One turn sends every row of this set to another row. A few are shown first. Where does it send the rows asked after them?
bav: [ 13 -19  14  39   1  -3   9  10  13 -12  -8  -5   2]
lem: [ 10  24   3  -7  -1  10  -8 -40  22 -17  26 -14   0]
simu: [  4 -29   1  23   8   0  -2  13   4 -14   0 -16   1]
zotu: [ -9   9  -4   8  -5   0  36   8 -13  16  11  17  -6]
lomov: [-32  -6 -19 -15 -45  24  32 -27   6   6   7 -23  -8]
taku: [-18   8  -5  -8 -55  10  57 -22   2  -8  -5 -17 -12]
zibu: [ 24 -15   2  30  -4  -9  21   6  -2 -12 -25 -11  -3]
zulud: [ 12   7  28  -3 -17  10 -18 -29  15 -17  25 -12  17]
sefe: [ 17 -27  11  28   5  -6  20   7  -2 -26  -6  -2   0]
puv: [ 10  19   2 -18 -15 -12  -8 -39  19 -15  28 -15   3]
vaf: [ -5 -39  -4   7 -31  19  15 -24  18 -33  -9 -40  -3]
mut: [  1  19   6  -9 -26  -8 -14 -40  -1 -27  28 -17   4]
sig: [  2  17  21 -17 -29  14  -7 -36  16  -3  30  -9  14]
tol: [  7  17  24  -8 -16  11 -15 -25  12  -4  30  -4  16]
Bop: [  2  23   8   2 -12  14 -12 -41   4 -29  27 -14   1]
Bodi: [ 14 -21  -3  17 -35  14  38 -28  12 -25 -32 -32  -7]
nim: [-20   2 -11 -13 -46  19  56 -31   3   3   3  -5 -10]
sarid: [  6 -20  10  18 -33  14  40 -20  12 -44 -20 -30  -8]
tipo: [  7   7  24 -13 -31  14 -11 -40  18 -16  25 -17  15]
kogom: [ -8  20  -3   3 -14  -8  45  12  -5  16   3   7  -9]
vetak: [ 16  -7  12  30   7  -3  28  15   6 -20 -11  -6  -5]
Daru: [-26   4  -5  -1 -61  14  43 -29  10   8   0 -12  -6]
lar: [  6 -34   4   7 -36  14  39 -32  15 -39 -14 -24  -4]
davo: [  1 -28  10  24 -43  18  25 -29  22 -33 -18 -29  -2]
Nafu: [-22   4 -14   1  -6   5  15  10  -8  24  16   1  -4]
muk: [ -1  15  -9  14 -16  -5  34   6 -20  20 -11   4  -6]
famat: [-13  14  -2  13 -17  -5  27  10   0  28   8  12  -2]
bokil: [-11  10 -14   0 -48  18  51 -27  -5   8 -18 -16 -10]

lar moves to nim
famat moves to bav
Now these:
puv moves to lem
muk moves to zibu
simu moves to vaf
kogom moves to vetak
tipo moves to sig

One turn sends every row of this set to another row. A few are shown first. Where does it send the rows asked after them?
Fotog: [ 21  -9  29 -13  -5  -2 -27 -13   7  19   3  35   3   0 -26  41   1]
dafi: [ 48  16  11 -18  40 -13 -32 -25  16  23 -28  42  13 -21  11  11   0]
kuge: [ 51 -12  55   9  42  36  -3  13 -28  28   5  11  39  -6 -11  11  15]
Zis: [  7 -11  28   5   0   3 -24  -7   6   9   2  36  10   0 -18  42 -13]
vamov: [ 39   1  45 -12  26   7 -53 -60  -8   9 -30  23  40 -12  21  14  20]
subuz: [ 36  10  28  15  15  16 -13  -3 -20  22 -15 -30  36 -30   7 -15   1]
Sura: [ 38 -16  24  -7  19  10 -54 -49 -25   2 -11  13  34   8  14  24  42]
zonas: [ 21  -7  29  16  16  26 -43 -32 -33   4 -11  -4  34  13  29  38  20]
mabek: [ 23   9  49  12  22  23 -42 -43 -17  10 -31   6  42  -8  36  27  -2]
topab: [ 56 -15  54   0  48  15 -14  14 -28  25   4  19  38   1 -17   4  35]
pokiv: [ 42   2  25   3  23   6 -20 -21  -6  12 -19  -8  42 -42  -1 -34   4]
mafi: [ 22   1  42 -15   2 -18 -32 -12  12  23 -11  38   8  -2 -21  36  -3]
loz: [ 41 -10  15   1  24 -11 -30 -11 -17   4 -10  -7  39 -24  -7 -34  30]
Val: [ 28   3 -13  14  26  14 -19   4 -14  17  -1  12   3   9  19  41   3]
pip: [  7   0  42   1   7 -12 -29  -3  11  12 -12  39  14  -2 -12  36 -18]
zupi: [ 52 -14  59   0  55  11 -15   6 -16  18  -5  34  47 -12 -16  -8  21]
Benon: [ 50  -5 -15 -15  31  -8 -33 -15  -4  17  -3  31   1   1   1  25  31]
zano: [ 29  23  12  12  37  10 -17  -5   4  23 -26  23  15 -15  29  28 -27]
golaf: [ 36  -3  15  12  16  -1 -23   7 -30  14  -4 -30  33 -12   1 -14  27]
Buvop: [ 48 -10  60  11  51  33  -5   5 -16  21  -3  26  48 -17  -9  -2   2]

pip moves to Zis
Val moves to Benon
Now these:
golaf moves to loz
zonas moves to Sura
zupi moves to Buvop

One turn sends every row of this set to another row. A few are shown first. Where does it send the rows asked after them?
Gufet: [-32   6  14 -13  33  16  -9  34   4  48 -10   2   2   4  12]
risi: [ -3 -10  26  25  -6 -17 -43  55  -6  30 -45 -16 -17 -34  -7]
miva: [-34  10 -11  10  18  24  -4  51   0  33 -12  17  -2  17  -7]
vefi: [ -6 -17  55  11   9  35 -16   6  -7  18   5   2   6 -18 -35]
renul: [-38  14  -3  18  18  24  -5  50  -2  54 -26  20 -13  11  -6]
zokat: [-34  14  19  -2  25  17 -10  38   7  62 -17  -2   8 -12  18]
zatib: [ -7 -14  30  41 -13  46 -24  26   0  15  -8  25   7 -18 -47]
tav: [ -5 -14  29  29 -12 -14 -41  57  -6  25 -45 -13 -15 -37 -17]
gezat: [-25   7   0  32   0  34   0  47 -12  16  -2  16  -3  11 -36]
Remok: [-32  12  24  -8  31  15   0  31  -5  48  -4 -10   4  -2   7]
nepip: [ -8 -11  27  24  -8 -18 -39  59  -6  30 -46 -15 -14 -37 -10]
masov: [-21  -4  -4  30   2  37 -11  45  -3  13  -8  29  -3  13 -36]
kuzom: [ -9  -9  23  26  -9 -18 -38  62  -6  29 -46 -13 -15 -34 -11]
ter: [-10 -11  29  32  -3  41 -11  25 -11   6   3  16   1  -4 -50]
Bivu: [ -4  -8  19  30 -10 -16 -41  60  -7  27 -46 -12 -18 -30 -11]
Gipe: [-34   7  25  -5  32  18 -11  31   2  67 -24   5  -8  -5  10]
Gedop: [-36  19 -10  22   9  26  -4  58   2  47 -19  14   4   3  -1]
nogem: [ -4 -26  51   2  15  35 -27   3   2  20  -1  10   6 -16 -29]
Tili: [ -2 -11  21  32 -12 -14 -42  58  -8  24 -45 -11 -18 -31 -15]
pari: [-18 -12  56  -6  28  24 -23   7   2  57 -18   3  -4 -21  -5]
Dopi: [ -1 -12  28  27  -8 -16 -45  53  -7  27 -45 -14 -16 -35 -11]
Dul: [ -6 -17  29  37 -15  44 -26  23  -6  12  -5  26  11 -24 -42]
noka: [ -3 -20  58  16   3  38 -30   6   5  30  -7   8  12 -33 -28]
buso: [ -6 -22  27  26   0  43 -23  21  -2   6  -2  26   2  -4 -47]
zol: [ -5 -21  55  12   2  35 -31   5  -2  28  -4   9  16 -38 -21]
guvem: [-19  -6  47  -8  20  20 -23  13   1  51  -9  -4  17 -33  11]
zufa: [-36  18 -14  22   4  25  -6  57  -5  42 -16  17   6  -1   0]
mav: [-23   5  -4  44 -10  40 -12  51  -1  23 -15  28   2   0 -34]
kavil: [-17 -12  46 -17  32  21 -20  10   5  40  -5  -2   7 -13   1]
dis: [-26   2  -1  39   0  38 -11  47  -6  32 -22  34 -14   9 -36]
tef: [ -6 -13  30  25  -9 -17 -41  56  -6  28 -45 -15 -14 -39 -13]
Nog: [ -8  -9  21  30 -11 -16 -38  63  -7  27 -46 -12 -15 -34 -14]
lig: [ -5  -7  21  26  -7 -18 -42  59  -7  30 -46 -15 -17 -32  -7]
Zefom: [-36  19  -2  12  18  21   6  50  -9  36  -5   4  -2  13  -8]
pubim: [ -6 -24  59  16  10  38 -29   3  -1  35 -15  17  -5 -22 -35]
Tonus: [-17  -6  53  -5  23  23 -23  12   8  53 -11  -6  13 -30   4]
fakaz: [ -6 -12  25  31 -12 -14 -40  60  -7  24 -45 -11 -15 -36 -18]
gobip: [-10 -17  30  38  -4  45 -23  23  -5  22 -17  32 -10  -7 -51]
nama: [-17  -5  53 -10  27  22 -11   9  -4  38   2 -11   7 -16  -7]
Rulof: [-22   3  -6  42 -14  38 -14  49  -8  19 -11  30   7  -6 -32]
mizas: [  0 -12  26  30 -11 -14 -45  54  -7  24 -45 -12 -17 -34 -15]
Pobut: [-35  14  12  -4  21  15 -11  39   0  58 -15   0  12 -15  21]

Dul moves to Rulof
Nog moves to kuzom
Now these:
Remok moves to nama
zokat moves to Tonus
renul moves to Gipe
buso moves to masov
Dopi moves to mizas

One turn sends every row of this set to another row. A few are shown first. Where does it send the rows asked after them?
kika: [ 59 -12  -7  11 -13  -7  31   1 -15  -7  14 -36  46  15 -18   3  14  12
 -13  21 -53]
lofiv: [ 29  14  35  36  18 -23  28   4  11 -12  29 -12  26 -24   3 -13  -7  36
  11   4 -47]
gugo: [ 23  -7  14   3  33  -2  -1 -21 -17 -16  63  -1  12  -3   5 -40  10  16
   2   1 -52]
tur: [  8  42   4  -5  15   9  40  10 -19 -23   9  11  28 -12 -20  25  24  16
 -15   8   6]
Safa: [ 35   4  27  36   5 -16  26 -11   7 -11  27 -29  23 -23  -1  -7  -5  29
   4  17 -58]
teg: [ 60  -5  -6   3   0 -14  32  14 -19   1   8 -28  53   7 -24   9   0  26
 -10  22 -48]
Duz: [ 26  11  -2 -21  12 -18  24  10 -46 -36   7  26  12  -9  -5  14  36  25
 -21  -2  -1]
goket: [ 21   4   1 -17   2 -20  26   9 -44 -41  -1  21   6 -10  -2   9  40  30
 -21  -5  -6]
nobiz: [ 55 -13  -8  16  -2   0  40   2  -6   0  17 -33  51  17 -17   5   3  15
 -11  24 -47]
nasig: [ 46 -17  -6   1   9  11  31 -12 -18  -2  48  -9  29  31 -19 -28  43  -5
  -2  -9 -36]
gisob: [ 25   8   7   4  38   0 -16 -10 -20 -20  57   7  21  13   2 -41   4  17
  -2  -7 -44]
vopa: [ 16  38  -7  23  20  -2  20  14  -5 -37  -4  20  17  14  21  12  24  25
 -24   4  -5]
fase: [  0  14 -31  13   6   0  13 -10 -27 -27   9  20  13 -22  -7  -8   3  31
 -33   0   6]
kop: [  3  43   6 -11  15  13  35   6 -22 -25   6   3  21 -12 -27  21  25  20
 -16  14  -3]
Pasep: [ 50 -17 -13  10   2   4  31 -10 -22   4  36   1  29  26 -32 -28  37   2
  -5 -24 -22]
lud: [  6  14 -23  13  12  -5  16  -8 -30 -24  13  30  11 -25  -4  -2   5  31
 -29  -5  11]
Lages: [ 28   7  13  12  30  -4 -11 -19 -13 -19  56  -5   9   3  10 -38  14  15
  -1   5 -60]
veg: [ 36  -7  24  37  14 -20  27  -7   6 -12  28 -19  25 -19  13 -12 -12  35
   3  17 -57]
nadet: [ 43 -13 -14  10   0   9  22 -21 -17  -3  46 -11  24  22 -23 -34  42  -5
  -6 -10 -37]
sok: [ 19  36  -9  21  23  -4  17  13 -12 -36  -1  24  24   8  19  17  12  26
 -27   7   0]

veg moves to gugo
kika moves to Safa
Now these:
tur moves to sok
fase moves to goket
teg moves to lofiv

